500 stands for zero in the data rows.
Every row has a hidden score from 0 to 40. What is each row's score? 20 is about the middle. The score is a weighted sum of the row's numbers plus the product of two more (or one squared), each taken from its middle value.
{380, 601, 691, 603, 700, 364, 436, 443, 634, 512, 605, 606, 524, 609, 696, 426, 460, 397, 637, 412, 438, 373, 407}: 18
{485, 648, 464, 528, 595, 451, 581, 672, 514, 472, 390, 508, 484, 704, 650, 297, 573, 554, 521, 268, 311, 453, 348}: 24
{475, 461, 565, 510, 466, 404, 484, 413, 534, 511, 596, 501, 453, 426, 528, 542, 510, 424, 478, 556, 530, 414, 501}: 21
{533, 576, 464, 450, 536, 503, 546, 550, 455, 523, 457, 499, 392, 542, 497, 440, 532, 476, 513, 470, 413, 532, 438}: 19
{455, 513, 619, 502, 583, 401, 418, 304, 630, 530, 633, 543, 465, 497, 519, 568, 435, 407, 634, 549, 569, 441, 450}: 10
{450, 552, 624, 474, 631, 365, 429, 426, 571, 585, 615, 528, 465, 561, 658, 513, 437, 459, 633, 528, 502, 440, 417}: 28
{423, 506, 656, 554, 663, 455, 449, 422, 575, 517, 608, 507, 522, 534, 533, 531, 422, 458, 638, 476, 537, 395, 430}: 10
{516, 377, 484, 496, 466, 558, 495, 512, 443, 483, 489, 515, 592, 414, 422, 590, 473, 584, 420, 552, 639, 550, 605}: 20
{416, 546, 645, 610, 567, 353, 445, 457, 525, 569, 569, 503, 531, 519, 605, 447, 452, 400, 518, 395, 467, 375, 468}: 23
{459, 488, 517, 467, 504, 503, 467, 445, 475, 460, 521, 468, 525, 446, 436, 535, 527, 464, 469, 539, 483, 476, 517}: 18
{546, 602, 402, 449, 561, 601, 620, 719, 379, 495, 337, 491, 488, 645, 555, 353, 540, 578, 498, 433, 394, 641, 401}: 28
{343, 304, 477, 665, 489, 525, 368, 599, 424, 513, 521, 517, 745, 450, 397, 576, 372, 606, 387, 513, 632, 405, 667}: 24
{498, 656, 379, 524, 527, 533, 596, 724, 412, 471, 307, 484, 484, 684, 513, 253, 662, 517, 485, 247, 269, 526, 415}: 23
{329, 732, 669, 664, 711, 239, 464, 625, 601, 619, 534, 408, 532, 810, 739, 181, 584, 269, 586, 096, 236, 287, 287}: 35
{333, 489, 652, 487, 683, 450, 434, 429, 478, 553, 661, 476, 550, 576, 569, 526, 458, 465, 562, 499, 547, 384, 505}: 19
{568, 409, 494, 494, 380, 505, 484, 414, 437, 500, 566, 470, 475, 339, 338, 638, 480, 459, 404, 671, 556, 625, 624}: 16
{556, 530, 421, 468, 402, 586, 568, 574, 399, 491, 459, 557, 529, 538, 458, 497, 429, 593, 479, 523, 524, 618, 502}: 19
{490, 479, 559, 571, 549, 473, 467, 526, 473, 580, 556, 460, 583, 502, 477, 529, 486, 515, 486, 463, 522, 487, 550}: 21
{624, 365, 307, 415, 374, 723, 537, 538, 418, 415, 384, 533, 530, 377, 366, 651, 465, 719, 425, 668, 666, 648, 596}: 14
{504, 376, 409, 449, 410, 501, 492, 486, 494, 506, 515, 492, 530, 354, 407, 599, 536, 542, 370, 537, 576, 523, 603}: 29
{680, 401, 321, 306, 401, 686, 556, 381, 568, 420, 400, 542, 381, 317, 456, 686, 496, 670, 521, 734, 638, 628, 566}: 26
{558, 454, 434, 510, 449, 583, 497, 583, 420, 509, 491, 496, 560, 492, 369, 541, 453, 577, 486, 540, 572, 565, 597}: 15
{389, 379, 561, 526, 535, 537, 453, 554, 430, 521, 627, 459, 614, 467, 415, 549, 454, 527, 493, 533, 594, 424, 610}: 21
{513, 499, 547, 544, 453, 458, 444, 343, 595, 490, 503, 539, 465, 441, 528, 550, 493, 441, 485, 559, 534, 494, 488}: 11
{395, 584, 593, 517, 593, 398, 498, 522, 474, 526, 593, 513, 473, 549, 451, 434, 536, 354, 610, 445, 392, 484, 429}: 19
{436, 311, 411, 516, 356, 622, 482, 511, 292, 466, 549, 416, 617, 301, 188, 646, 513, 575, 350, 582, 625, 580, 735}: 23
{369, 621, 624, 533, 682, 373, 463, 555, 476, 572, 631, 526, 492, 632, 592, 372, 515, 346, 602, 424, 403, 442, 414}: 24
{641, 705, 479, 348, 372, 311, 568, 216, 780, 353, 390, 562, 102, 389, 543, 426, 667, 289, 635, 577, 287, 596, 236}: 10
{730, 660, 319, 318, 401, 707, 723, 605, 538, 413, 226, 554, 323, 580, 637, 380, 500, 699, 524, 494, 421, 641, 371}: 24
{563, 643, 389, 457, 577, 601, 654, 814, 420, 570, 307, 517, 478, 724, 668, 313, 537, 590, 511, 324, 361, 556, 392}: 21
{499, 500, 559, 552, 372, 333, 412, 249, 652, 433, 610, 604, 364, 377, 425, 580, 491, 333, 567, 627, 501, 487, 443}: 6
{314, 347, 587, 696, 477, 472, 392, 664, 304, 571, 625, 422, 772, 424, 306, 570, 375, 454, 400, 442, 600, 504, 661}: 32
{400, 669, 586, 495, 591, 419, 556, 562, 531, 538, 493, 448, 410, 639, 571, 324, 603, 385, 586, 324, 341, 473, 333}: 29
{352, 583, 650, 600, 575, 288, 415, 446, 606, 544, 629, 556, 477, 546, 575, 465, 454, 329, 637, 419, 433, 412, 393}: 14
{519, 466, 476, 522, 443, 415, 486, 460, 495, 491, 534, 505, 468, 363, 400, 575, 536, 462, 454, 608, 535, 528, 511}: 24
{443, 525, 582, 559, 529, 389, 462, 468, 565, 470, 575, 551, 484, 469, 458, 549, 463, 429, 624, 530, 514, 512, 491}: 10
{466, 485, 557, 566, 492, 401, 445, 395, 591, 498, 527, 554, 479, 398, 481, 543, 501, 437, 502, 537, 501, 469, 493}: 22
{628, 378, 412, 408, 381, 637, 521, 461, 443, 476, 489, 486, 517, 373, 418, 616, 468, 619, 422, 660, 624, 567, 625}: 20
{696, 660, 289, 392, 425, 602, 708, 674, 521, 434, 202, 560, 389, 626, 763, 336, 555, 697, 505, 411, 368, 590, 350}: 25
{544, 420, 482, 499, 456, 577, 512, 504, 506, 465, 434, 524, 537, 448, 546, 546, 458, 610, 479, 564, 579, 517, 565}: 22
{604, 424, 447, 470, 421, 556, 481, 412, 571, 456, 460, 562, 478, 286, 443, 638, 459, 553, 437, 635, 609, 555, 538}: 25
{415, 576, 643, 521, 683, 361, 466, 454, 539, 609, 589, 465, 464, 621, 724, 443, 444, 388, 596, 410, 439, 364, 416}: 20
{626, 462, 404, 427, 397, 617, 533, 449, 498, 479, 482, 491, 464, 415, 490, 601, 467, 616, 426, 616, 579, 531, 557}: 24
{404, 618, 645, 491, 609, 397, 462, 426, 597, 525, 585, 521, 489, 576, 584, 434, 539, 436, 610, 423, 429, 468, 362}: 19
{382, 524, 664, 595, 560, 358, 474, 413, 514, 541, 657, 512, 519, 542, 459, 505, 395, 367, 582, 478, 475, 417, 461}: 14
{459, 477, 630, 516, 424, 309, 417, 254, 613, 444, 675, 483, 393, 366, 376, 575, 573, 277, 551, 597, 449, 479, 490}: 11
{482, 408, 499, 525, 502, 541, 482, 515, 455, 469, 501, 513, 562, 406, 436, 583, 482, 521, 466, 569, 577, 531, 575}: 14
{591, 429, 467, 459, 366, 554, 454, 340, 473, 408, 563, 491, 430, 295, 292, 652, 435, 529, 427, 687, 579, 553, 574}: 18
{495, 496, 532, 457, 427, 496, 458, 356, 577, 494, 570, 520, 423, 459, 342, 563, 502, 391, 545, 591, 510, 561, 448}: 17
{444, 685, 492, 657, 543, 422, 561, 700, 484, 574, 396, 478, 530, 761, 618, 228, 537, 425, 529, 192, 282, 450, 365}: 19
{515, 404, 446, 501, 529, 643, 542, 577, 358, 494, 544, 460, 571, 437, 372, 544, 503, 575, 414, 528, 586, 577, 624}: 28
{356, 620, 713, 634, 660, 313, 412, 389, 574, 554, 666, 434, 460, 598, 476, 391, 488, 193, 608, 350, 310, 432, 348}: 25
{486, 472, 588, 490, 433, 306, 409, 305, 615, 469, 614, 456, 380, 332, 372, 548, 632, 298, 516, 555, 439, 510, 476}: 19
{475, 659, 424, 467, 552, 595, 628, 712, 362, 512, 378, 450, 518, 726, 535, 303, 543, 564, 473, 337, 349, 480, 415}: 30
{493, 466, 507, 459, 488, 534, 465, 392, 550, 474, 517, 504, 506, 448, 544, 575, 442, 522, 505, 582, 572, 416, 507}: 19
{396, 557, 627, 597, 610, 418, 428, 502, 525, 552, 549, 449, 570, 552, 527, 420, 533, 391, 494, 393, 448, 416, 457}: 22
{625, 666, 438, 362, 545, 589, 627, 553, 538, 494, 311, 519, 398, 676, 696, 355, 559, 586, 541, 434, 400, 530, 340}: 16
{409, 616, 645, 462, 655, 361, 477, 474, 575, 519, 621, 487, 416, 626, 562, 399, 594, 322, 651, 390, 382, 398, 362}: 27
{313, 618, 678, 620, 629, 222, 438, 458, 635, 540, 638, 541, 484, 659, 563, 341, 531, 232, 671, 361, 349, 359, 332}: 23
{513, 608, 346, 538, 433, 489, 572, 727, 463, 513, 287, 532, 515, 648, 612, 309, 547, 587, 522, 295, 343, 458, 396}: 20
{409, 500, 582, 563, 511, 448, 472, 501, 553, 532, 514, 447, 524, 602, 512, 434, 555, 447, 556, 400, 435, 416, 471}: 8
{521, 415, 459, 502, 491, 584, 491, 536, 415, 523, 468, 459, 593, 464, 476, 572, 471, 598, 427, 520, 589, 500, 590}: 18
{463, 534, 561, 494, 469, 364, 419, 251, 556, 438, 666, 497, 372, 387, 410, 567, 520, 317, 551, 624, 487, 489, 493}: 15
{535, 448, 529, 521, 402, 415, 462, 357, 594, 447, 545, 512, 409, 381, 395, 581, 510, 383, 508, 626, 495, 564, 508}: 8
{617, 353, 382, 396, 389, 612, 519, 477, 442, 515, 469, 533, 502, 320, 484, 668, 449, 641, 422, 667, 627, 635, 646}: 37
{505, 576, 425, 538, 486, 567, 598, 707, 386, 455, 359, 525, 492, 598, 505, 346, 506, 571, 466, 350, 355, 511, 463}: 17
{491, 364, 525, 557, 505, 538, 444, 487, 435, 521, 567, 438, 629, 411, 373, 595, 482, 554, 445, 549, 602, 524, 627}: 17
{393, 620, 616, 509, 649, 404, 548, 525, 486, 558, 641, 483, 436, 681, 555, 357, 501, 327, 570, 399, 354, 470, 401}: 36
{614, 399, 419, 438, 382, 645, 525, 485, 410, 501, 515, 521, 493, 340, 356, 637, 479, 526, 451, 665, 618, 650, 605}: 14
{392, 287, 535, 676, 442, 602, 439, 603, 339, 593, 564, 499, 776, 426, 236, 619, 367, 606, 342, 494, 675, 549, 735}: 18
{379, 372, 540, 548, 543, 542, 459, 513, 455, 484, 580, 497, 659, 485, 498, 599, 389, 562, 407, 532, 638, 409, 657}: 20
{477, 605, 467, 525, 456, 455, 536, 532, 473, 485, 449, 533, 473, 549, 605, 417, 500, 519, 577, 391, 415, 501, 430}: 18
{685, 406, 283, 392, 363, 706, 536, 471, 449, 439, 365, 593, 486, 346, 391, 641, 438, 738, 499, 721, 654, 663, 581}: 31
{531, 414, 450, 519, 438, 599, 503, 569, 393, 433, 542, 485, 597, 512, 486, 560, 405, 585, 385, 554, 561, 533, 639}: 18
{647, 420, 357, 371, 351, 673, 536, 422, 377, 482, 435, 565, 456, 384, 352, 652, 499, 624, 438, 725, 611, 742, 595}: 10
{340, 585, 712, 593, 706, 323, 403, 437, 614, 548, 596, 499, 454, 606, 583, 436, 566, 324, 634, 368, 415, 341, 359}: 10
{430, 377, 541, 568, 536, 500, 418, 490, 461, 546, 549, 491, 653, 507, 430, 575, 405, 517, 478, 546, 609, 448, 634}: 13
{651, 372, 401, 397, 381, 600, 458, 382, 541, 419, 437, 537, 475, 308, 403, 676, 505, 635, 431, 703, 654, 591, 565}: 17
{441, 397, 489, 569, 550, 479, 375, 492, 418, 529, 585, 498, 632, 458, 388, 568, 478, 497, 491, 549, 579, 462, 614}: 15
{496, 448, 496, 493, 459, 551, 471, 475, 489, 499, 548, 480, 494, 418, 348, 587, 512, 451, 438, 580, 548, 544, 536}: 24
{478, 476, 574, 500, 477, 330, 428, 266, 602, 505, 642, 493, 356, 343, 390, 596, 552, 277, 568, 592, 477, 489, 503}: 10
{344, 661, 584, 621, 629, 376, 518, 616, 473, 604, 524, 468, 481, 774, 585, 269, 519, 380, 589, 234, 302, 357, 324}: 23
{438, 435, 502, 563, 538, 549, 504, 516, 463, 545, 509, 473, 597, 504, 429, 540, 449, 558, 491, 514, 565, 496, 599}: 19
{605, 686, 332, 577, 512, 570, 656, 809, 443, 501, 184, 562, 521, 696, 691, 269, 521, 652, 540, 291, 311, 603, 366}: 21
{391, 480, 625, 590, 615, 397, 413, 447, 575, 511, 591, 458, 514, 562, 487, 462, 520, 396, 552, 441, 491, 352, 460}: 16
{496, 339, 404, 491, 404, 646, 493, 529, 439, 513, 453, 528, 603, 384, 368, 632, 499, 659, 411, 579, 623, 545, 632}: 21
{636, 505, 404, 479, 440, 607, 572, 575, 461, 484, 404, 497, 524, 499, 495, 481, 481, 629, 448, 527, 510, 601, 529}: 21
{587, 486, 410, 413, 406, 619, 564, 493, 495, 470, 427, 547, 526, 447, 498, 552, 513, 635, 517, 589, 569, 570, 546}: 24
{383, 577, 616, 506, 638, 365, 488, 503, 561, 520, 570, 533, 470, 587, 671, 438, 456, 437, 592, 455, 467, 395, 427}: 24
{372, 506, 614, 482, 681, 396, 418, 425, 576, 561, 603, 513, 534, 631, 672, 477, 447, 444, 617, 443, 533, 330, 463}: 15
{456, 342, 487, 489, 498, 669, 445, 605, 421, 507, 519, 488, 711, 428, 402, 620, 464, 671, 400, 556, 679, 485, 681}: 24
{464, 600, 385, 477, 538, 497, 607, 736, 440, 524, 320, 457, 563, 643, 547, 290, 592, 568, 464, 305, 332, 504, 430}: 31
{377, 500, 649, 490, 644, 411, 412, 427, 534, 555, 722, 458, 493, 567, 594, 502, 486, 434, 584, 497, 556, 396, 519}: 21
{614, 520, 371, 406, 408, 634, 638, 621, 462, 410, 359, 502, 441, 527, 452, 434, 515, 592, 473, 475, 428, 604, 440}: 24
{393, 650, 595, 588, 577, 366, 514, 594, 532, 505, 526, 474, 520, 711, 614, 299, 577, 396, 526, 298, 313, 358, 377}: 27
{399, 601, 625, 586, 606, 321, 466, 532, 571, 523, 533, 487, 487, 678, 638, 339, 518, 352, 610, 336, 382, 361, 356}: 19
{459, 489, 558, 439, 536, 435, 432, 372, 535, 557, 653, 466, 413, 531, 492, 567, 487, 369, 561, 596, 533, 481, 487}: 18
{388, 690, 547, 557, 582, 402, 534, 685, 527, 531, 428, 450, 554, 742, 622, 273, 546, 448, 574, 223, 337, 380, 355}: 27
{403, 226, 455, 547, 520, 681, 422, 643, 294, 563, 553, 437, 780, 434, 368, 657, 394, 663, 330, 568, 742, 454, 813}: 22
{690, 436, 357, 392, 297, 616, 548, 426, 484, 458, 481, 540, 419, 328, 341, 673, 478, 617, 439, 743, 663, 771, 587}: 18
{486, 425, 542, 444, 477, 504, 439, 383, 545, 499, 604, 568, 507, 388, 459, 626, 405, 514, 523, 682, 603, 529, 560}: 29
{448, 535, 540, 466, 448, 511, 504, 471, 489, 462, 511, 525, 481, 454, 451, 518, 566, 529, 489, 546, 534, 559, 508}: 20
{520, 604, 405, 578, 461, 468, 589, 671, 368, 494, 364, 451, 482, 617, 462, 357, 501, 495, 453, 382, 370, 558, 470}: 23
{396, 352, 549, 536, 571, 525, 411, 525, 438, 562, 557, 530, 657, 486, 466, 600, 450, 546, 450, 536, 631, 490, 614}: 15
{420, 454, 590, 565, 547, 465, 442, 473, 501, 553, 602, 476, 623, 513, 493, 547, 501, 481, 519, 502, 553, 447, 565}: 15
{577, 431, 358, 441, 433, 690, 561, 550, 408, 494, 448, 505, 541, 411, 436, 605, 488, 680, 440, 615, 621, 605, 589}: 22
{476, 490, 567, 554, 537, 447, 456, 469, 501, 537, 572, 449, 510, 502, 432, 498, 493, 422, 496, 519, 490, 456, 511}: 17
{387, 536, 686, 533, 699, 371, 405, 453, 563, 594, 696, 483, 508, 580, 613, 504, 440, 416, 563, 444, 500, 356, 456}: 24
{594, 540, 464, 379, 358, 338, 544, 288, 700, 418, 455, 541, 208, 380, 554, 527, 634, 346, 548, 616, 416, 543, 409}: 11
{401, 442, 559, 536, 507, 533, 473, 487, 371, 487, 651, 433, 531, 487, 349, 564, 510, 509, 449, 543, 574, 494, 620}: 24
{529, 451, 478, 530, 413, 418, 485, 418, 518, 461, 526, 548, 430, 350, 413, 577, 472, 435, 465, 591, 512, 555, 553}: 17
{554, 519, 503, 459, 539, 509, 503, 531, 519, 468, 435, 512, 437, 559, 530, 478, 529, 509, 530, 495, 449, 503, 436}: 10
{428, 278, 474, 625, 560, 637, 399, 622, 373, 610, 522, 450, 813, 388, 408, 663, 395, 691, 354, 526, 723, 548, 759}: 36
{441, 547, 573, 598, 554, 364, 452, 517, 457, 516, 569, 485, 536, 529, 582, 433, 486, 435, 523, 406, 412, 409, 487}: 21
{682, 714, 409, 407, 451, 550, 683, 476, 693, 427, 278, 556, 267, 608, 759, 332, 514, 584, 648, 442, 319, 494, 242}: 35
{492, 412, 498, 561, 425, 497, 452, 450, 475, 474, 537, 459, 549, 361, 376, 571, 504, 501, 448, 555, 533, 511, 605}: 18
{583, 359, 357, 461, 402, 692, 544, 514, 374, 519, 508, 446, 572, 422, 316, 644, 431, 638, 391, 617, 643, 648, 654}: 20
{597, 378, 440, 426, 444, 598, 507, 479, 493, 486, 507, 477, 527, 436, 407, 581, 553, 532, 430, 629, 578, 561, 589}: 19
{364, 569, 620, 533, 666, 403, 444, 488, 562, 569, 616, 483, 510, 660, 650, 418, 461, 442, 610, 420, 482, 371, 419}: 19
{559, 688, 425, 522, 473, 458, 555, 615, 601, 509, 372, 486, 425, 705, 670, 296, 499, 467, 548, 326, 336, 435, 318}: 19
{445, 523, 574, 443, 515, 366, 445, 330, 592, 538, 636, 550, 370, 428, 497, 543, 527, 375, 563, 583, 479, 515, 462}: 21
{591, 644, 332, 455, 478, 604, 660, 724, 456, 463, 236, 494, 486, 683, 570, 276, 544, 645, 526, 329, 320, 589, 375}: 18
{607, 396, 397, 416, 382, 626, 508, 444, 485, 434, 438, 553, 497, 329, 372, 638, 522, 624, 411, 660, 609, 632, 567}: 17
{498, 312, 463, 504, 495, 682, 477, 596, 245, 572, 588, 364, 680, 352, 180, 661, 544, 617, 311, 582, 660, 641, 734}: 38
{528, 422, 490, 491, 436, 563, 497, 508, 439, 511, 521, 481, 583, 405, 389, 606, 486, 576, 444, 563, 603, 586, 610}: 19
{609, 633, 484, 333, 386, 302, 522, 274, 654, 378, 518, 529, 182, 364, 506, 468, 679, 279, 542, 611, 338, 560, 350}: 25
{512, 396, 463, 522, 530, 591, 480, 568, 421, 493, 441, 428, 626, 422, 476, 559, 517, 570, 383, 516, 598, 463, 613}: 21
{456, 525, 589, 595, 318, 294, 420, 290, 632, 460, 659, 600, 383, 381, 357, 548, 500, 307, 603, 607, 438, 511, 458}: 9
{487, 528, 588, 473, 631, 428, 454, 351, 615, 467, 549, 578, 434, 497, 681, 518, 495, 411, 619, 526, 489, 368, 430}: 12
{624, 392, 409, 433, 336, 527, 488, 342, 608, 450, 498, 569, 476, 292, 480, 666, 535, 567, 464, 705, 642, 536, 591}: 27
{505, 671, 456, 541, 495, 486, 588, 707, 381, 577, 430, 412, 507, 711, 515, 278, 576, 475, 528, 290, 302, 550, 418}: 25
{617, 383, 423, 424, 398, 532, 489, 364, 533, 449, 488, 534, 414, 296, 402, 647, 479, 476, 444, 689, 617, 612, 601}: 13
{575, 465, 364, 497, 457, 564, 562, 622, 507, 474, 302, 531, 510, 466, 636, 474, 491, 647, 455, 476, 524, 531, 530}: 33
{474, 346, 568, 594, 472, 538, 414, 525, 433, 575, 568, 525, 682, 505, 478, 601, 370, 570, 416, 540, 703, 481, 676}: 14
{380, 495, 567, 505, 560, 441, 482, 484, 472, 515, 596, 470, 521, 539, 391, 467, 541, 419, 536, 444, 470, 453, 491}: 28
{481, 241, 452, 524, 531, 685, 491, 650, 282, 588, 570, 414, 732, 394, 353, 677, 406, 655, 411, 595, 725, 565, 775}: 19
{504, 430, 456, 498, 438, 600, 518, 615, 398, 491, 464, 555, 612, 446, 503, 595, 435, 601, 493, 532, 595, 536, 603}: 16
{546, 438, 493, 453, 438, 556, 473, 433, 530, 466, 530, 502, 501, 452, 392, 580, 486, 467, 530, 610, 565, 570, 528}: 12
{377, 511, 598, 520, 616, 387, 420, 432, 591, 515, 584, 485, 531, 551, 593, 461, 493, 415, 501, 425, 470, 309, 468}: 23
{707, 693, 323, 244, 392, 538, 661, 386, 609, 383, 356, 575, 167, 545, 648, 391, 609, 516, 548, 549, 356, 557, 297}: 19
{463, 534, 612, 568, 473, 376, 422, 334, 570, 488, 629, 513, 435, 398, 370, 542, 511, 304, 559, 546, 467, 481, 463}: 12
{393, 534, 715, 560, 615, 341, 404, 403, 623, 546, 649, 536, 563, 530, 573, 490, 456, 357, 567, 462, 481, 319, 425}: 19
{389, 535, 671, 547, 653, 357, 417, 385, 558, 533, 715, 467, 529, 511, 547, 523, 478, 348, 625, 504, 518, 373, 481}: 17
{529, 395, 520, 497, 497, 462, 442, 420, 471, 464, 603, 421, 494, 423, 455, 581, 510, 423, 470, 578, 571, 471, 585}: 23
{725, 651, 286, 383, 458, 669, 686, 676, 515, 452, 210, 509, 416, 671, 720, 341, 480, 667, 459, 405, 394, 575, 375}: 19
{467, 707, 534, 565, 469, 303, 546, 494, 558, 511, 423, 507, 363, 608, 648, 276, 566, 323, 602, 324, 256, 479, 314}: 13
{465, 339, 490, 487, 523, 644, 473, 610, 334, 434, 536, 388, 608, 468, 358, 558, 464, 552, 386, 518, 615, 448, 698}: 29
{585, 680, 499, 405, 325, 350, 583, 317, 729, 300, 401, 537, 126, 502, 473, 389, 624, 305, 622, 515, 307, 521, 286}: 12
{421, 303, 524, 636, 426, 609, 417, 541, 325, 540, 494, 413, 697, 433, 192, 603, 480, 519, 365, 488, 662, 549, 687}: 26
{552, 462, 495, 503, 373, 524, 475, 369, 528, 478, 526, 573, 448, 404, 488, 647, 409, 558, 483, 653, 622, 544, 551}: 20
{551, 604, 417, 505, 454, 554, 632, 667, 448, 430, 335, 446, 429, 600, 526, 326, 582, 520, 452, 334, 314, 548, 394}: 28
{480, 528, 426, 510, 445, 581, 604, 622, 443, 478, 406, 483, 528, 577, 524, 424, 495, 584, 484, 426, 470, 478, 489}: 18
{412, 576, 710, 628, 644, 338, 441, 440, 588, 565, 615, 509, 500, 721, 719, 408, 401, 401, 632, 370, 450, 370, 397}: 5
{499, 339, 452, 373, 500, 637, 523, 558, 391, 474, 500, 461, 588, 359, 391, 605, 523, 604, 401, 565, 577, 511, 596}: 27
{643, 509, 346, 446, 436, 666, 590, 595, 476, 480, 313, 494, 474, 525, 460, 487, 509, 610, 415, 522, 517, 616, 500}: 17
{498, 407, 398, 546, 456, 600, 478, 592, 459, 534, 470, 497, 696, 422, 452, 558, 439, 622, 405, 505, 613, 476, 623}: 30
{675, 659, 323, 339, 465, 689, 707, 634, 424, 485, 235, 523, 398, 621, 585, 350, 613, 687, 514, 461, 399, 665, 351}: 19
{603, 636, 437, 399, 532, 594, 608, 620, 452, 459, 391, 503, 401, 674, 587, 357, 562, 619, 500, 433, 380, 524, 417}: 19
{515, 403, 458, 472, 400, 530, 516, 464, 513, 447, 462, 469, 519, 375, 418, 591, 512, 569, 460, 577, 549, 521, 545}: 18
{563, 623, 538, 421, 370, 368, 538, 343, 594, 425, 471, 514, 298, 479, 464, 462, 534, 408, 582, 534, 387, 598, 359}: 13
{457, 511, 608, 579, 471, 345, 433, 298, 582, 444, 633, 570, 401, 399, 512, 570, 486, 315, 548, 565, 463, 437, 451}: 7
{468, 306, 473, 514, 508, 609, 488, 621, 432, 551, 500, 481, 698, 394, 494, 607, 433, 645, 368, 546, 684, 500, 651}: 29
{416, 512, 572, 522, 617, 381, 479, 517, 545, 580, 542, 544, 552, 499, 532, 469, 522, 413, 538, 450, 473, 453, 480}: 24
{625, 678, 436, 409, 548, 505, 665, 550, 638, 499, 311, 556, 339, 675, 770, 333, 595, 539, 574, 456, 362, 514, 325}: 20
{662, 685, 296, 466, 455, 611, 696, 663, 477, 406, 227, 555, 396, 637, 662, 332, 534, 651, 505, 411, 344, 604, 380}: 17
{594, 370, 325, 340, 333, 642, 568, 466, 467, 409, 458, 537, 456, 336, 428, 644, 466, 672, 426, 671, 626, 568, 626}: 26
{453, 274, 476, 620, 458, 636, 418, 568, 375, 540, 529, 496, 699, 411, 315, 678, 364, 680, 424, 615, 726, 565, 698}: 15
{465, 472, 561, 451, 488, 422, 426, 290, 553, 427, 643, 515, 440, 396, 417, 596, 490, 322, 492, 625, 511, 537, 484}: 35
